[  1  -2  28  25   2  26  30 -26   4 -19  17  12  -2  15  39  14  -6 -29
  -2 -29 -20 -25 -25  -6  35  27  18  16 -12  20  -5  56  -1   6 -35   6
  25 -20  -1   6 -34 -23   9  -4  -4  13   6 -24 -10  -4 -15  45 -13  -7
  21 -27  29 -16  22  18 -12  -8] -> q_123
[-28 -39  25  -3 -12  17  12 -39  -3 -10  22  -1 -19   1   8  -2 -18   4
  25 -11 -21 -18  -7  10  48  21  -1  11   5  23   8   7   2  -1 -12   5
 -12 -31   6 -10  -1  15 -10 -29   2   6  16 -25 -17  -4 -20  16  -5 -30
   4 -10   0 -17  15  17 -21 -19] -> q_880
[ 16 -27 -39  25  32 -27 -11  73  -1   8 -31   2  40   7   3   6  35 -16
 -59   7  39  27   8 -26 -80 -34  -8 -27 -21 -34 -25   6 -11  15  18 -10
  23  45  -8  25  -3 -31  24  62   1  -9 -26  46  30   9  30 -16   3  55
  -5   2   9  23 -26 -22  28  45] -> q_132
back: [-25  16] : q_880
asked: [  1  -2  28  25   2  26  30 -26   4 -19  17  12  -2  15  39  14  -6 -29
  -2 -29 -20 -25 -25  -6  35  27  18  16 -12  20  -5  56  -1   6 -35   6
  25 -20  -1   6 -34 -23   9  -4  -4  13   6 -24 -10  -4 -15  45 -13  -7
  21 -27  29 -16  22  18 -12  -8] : q_123
back: [-16  35   6   3] : q_132
back: [ 29 -27  21  -7 -13  45 -15  -4 -10] : q_123
back: [ 56  -5  20 -12  16  18  27  35  -6 -25] : q_123
has: [20 -5] : yes
back: [-39 -27] : q_132

[-24  -5 -20  -9  11 -20   5  20  14  -1  20  17 -27 -20 -20]  q_525
[ 30   3 -32  13  24  -4 -12 -16  -9 -18 -31   4  20   6  -1]  q_588
[ 28   3 -32  13  24  -4 -12 -16  -9 -18 -31   4  20   6  -1]  q_147
[ 25  20   3 -13 -17  -9  13  -6 -12  12  11  -4  30  17  48]  q_938
[-16   8  30  -2   5  -6   2  21  13  -3  11  11 -21 -28 -28]  q_97
asked: [-17  -9  13  -6 -12  12  11  -4  30  17  48] : q_938
asked: [ 30   3 -32  13  24  -4 -12 -16  -9 -18 -31   4  20   6  -1] : q_588
has: [ 14  20   5 -20] : no
asked: [ 25  20   3 -13 -17  -9  13  -6 -12  12  11  -4  30  17  48] : q_938

[-48  62  35 -49   0   0  21 -42 -35   7  62 -14  62  56  42   7  -7 -49
 -35  35  42  42   0 -42  62 -21  35   7  35  35 -21 -42  48  62 -48  55
 -48  62  21  21 -35  14  21  14   0 -35  56  55  55   7 -28   0 -48   7
   0  28  35  21  14  42  21 -41  21 -14] : q_893
[-48  62  35 -49   0   0  21 -42 -35   7  62 -14  68  56  42   7  -7 -49
 -35  35  42  42   0 -42  62 -21  35   7  38  35 -21 -42  48  62 -48  60
 -48  62  21  48 -38  14  21  14   0 -35  60  55  55   7 -28   0 -48   7
   0  28  35  21  14  42  21 -41  48 -14] : q_636
[-48  62  35 -49   0   0  21 -42 -35   7  62 -14  62  56  42   7  -7 -49
 -35  35  42  42   0 -42  62 -21  35   7  35  35 -21 -42  48  62 -48  55
 -48  62  21  21 -35  14  21  14   0 -35  56  55  55   7 -28   0 -48   7
   0  28 -33 -16  -7 -42 -16  61 -16  27] : q_210
[-42  53  68 -53  59 -53  68  21  49   1 -61  25 -62 -54 -38   1  17  64
  48 -30 -38 -38   9  56 -62  33 -30   1 -30 -30  33  56 -46 -61  64 -54
  64 -62 -14 -14  49  -7 -14  -7   9  49 -54 -54 -54   1  41   9  64   1
   9 -22 -30 -15  -6 -38 -14  56 -14  25] : q_630
[-53  68  38 -53   0   0  23 -45 -38   8  68 -15  68  60  45   8  -7 -53
 -38  35  45  45   0 -45  68 -23  35   8  35  38 -23 -42  53  68 -53  60
 -53  68  21  23 -38  15  23  15   0 -38  60  60  60   7 -30   0 -53   8
   0  30  35  23  15  45  23 -45  21 -15] : q_68
[-52  67  37 -52   0   0  22 -45 -37   7  67 -15  67  60  45   7  -7 -52
 -37  37  45  45   0 -45  67 -22  37   8  37  37 -22 -45  52  67 -52  60
 -52  67  22  22 -37  15  22  15   0 -37  60  59  59   7 -30   0 -52   8
   0  30  37  22  15  45  22 -44  22 -15] : q_711
[ 63 -61 -30  63   9   9 -14  55  47   1 -60  24 -61 -53 -37   1  16  63
  47 -29 -37 -37   9  55 -60  32 -29   1 -30 -30  32  55 -45 -61  63 -52
  63 -61 -14 -14  48  -7 -14  -7   9  47 -53 -53 -52   1  40   9  62   1
   9 -22 -30 -14  -6 -37 -14  55 -14  24] : q_35
back: [  1 -37 -53] : q_35
back: [ 21  68 -53  60 -53  68  53 -42] : q_68
asked: [-53  68  38 -53   0   0  23 -45 -38   8  68 -15  68  60  45   8  -7 -53
 -38  35  45  45   0 -45  68 -23  35   8  35  38 -23 -42  53  68 -53  60
 -53  68  21  23 -38  15  23  15   0 -38  60  60  60   7 -30   0 -53   8
   0  30  35  23  15  45  23 -45  21 -15] : q_68
asked: [-48  62  35 -49   0   0  21 -42 -35   7  62 -14  68  56  42   7  -7 -49
 -35  35  42  42   0 -42  62 -21  35   7  38  35 -21 -42  48  62 -48  60
 -48  62  21  48 -38  14  21  14   0 -35  60  55  55   7 -28   0 -48   7
   0  28  35  21  14  42  21 -41  48 -14] : q_636
back: [  8  37 -22  67] : q_711

[ 10  -9   7   8  -6  10  13  -5  -3   8  11  13   8  -4  -4  -8   9  -4
  -6  -7  -6  -1 -11  -7   9  13   9  -3  -7  10   9  -3  -8   7  -6 -11
   9] = q_883
[-23  20 -21 -21  18 -22 -17  19  21 -23 -23 -27 -19  19  20  19 -19  19
  19  18  18  20  19  20 -21 -22 -26  19  18 -22 -23  20  20 -19  22  18
 -23] = q_896
[-27  24 -29 -26  29 -32 -28  27  27 -32 -31 -41 -28  27  26  28 -26  25
  28  25  26  29  26  26 -29 -30 -27  26  29 -32 -29  27  27 -24  28  26
 -33] = q_440
[ 15  28  15  13 -11  19  17 -12 -14  16  17  19  16 -13 -14 -13  15 -12
 -13 -13 -12 -13 -14 -14  18  19  18 -13 -12  19  16 -13 -13  14 -13 -11
  18] = q_308
[-32  29 -29 -33  28 -33 -30  29  28 -29 -35 -42 -30  27  27  28 -29  26
  28  26  28  30  31  28 -32 -32 -36  29  29 -29 -26  28  32 -28  31  26
 -39] = q_128
[-44  40 -45 -50  38 -46 -41  39  43 -45 -50 -60 -44  37  38  41 -49  38
  37  34  36  42  43  37 -44 -44 -43  37  40 -45 -44  38  39 -43  39  42
 -52] = q_236
[ 29 -23  28  31 -28  32  25 -24 -21  24  32  37  26 -22 -22 -24  31 -22
 -24 -22 -24 -23 -23 -24  26  28  31 -21 -28  26  28 -22 -23  28 -27 -26
  31] = q_720
[-37  29 -34 -40  33 -44 -35  33  28 -33 -41 -31 -35  27  28  29 -40  27
  28  26  28  32  30  27 -35 -34 -35  29  33 -38  29  27  33 -34  29  33
 -41] = q_329
[-27  21 -22 -25  22 -26 -23  21  22 -27 -27 -33 -24  21  22  22 -26  20
  21  20  20  21  21  23 -26 -25 -27  22  21 -28 -22  21  21 -25  22  20
 -29] = q_424
back: [-22  28] : q_720
common q_720 q_308:  : [28]
asked: [-31 -41] : q_440

[26  9 64  6 12 12] -> q_725
[ 50 -25  51 -27  12  51] -> q_598
[ 70  44  26 -10  64   9] -> q_34
back: [  9  64 -10  26] : q_34
has: [-27  11] : no
has: [26  9 64  6 12] : yes
asked: [-25  51] : q_598
has: [ 51 -27  11] : no
dup q_725:  : [12]
common q_725 q_598:  : [12]

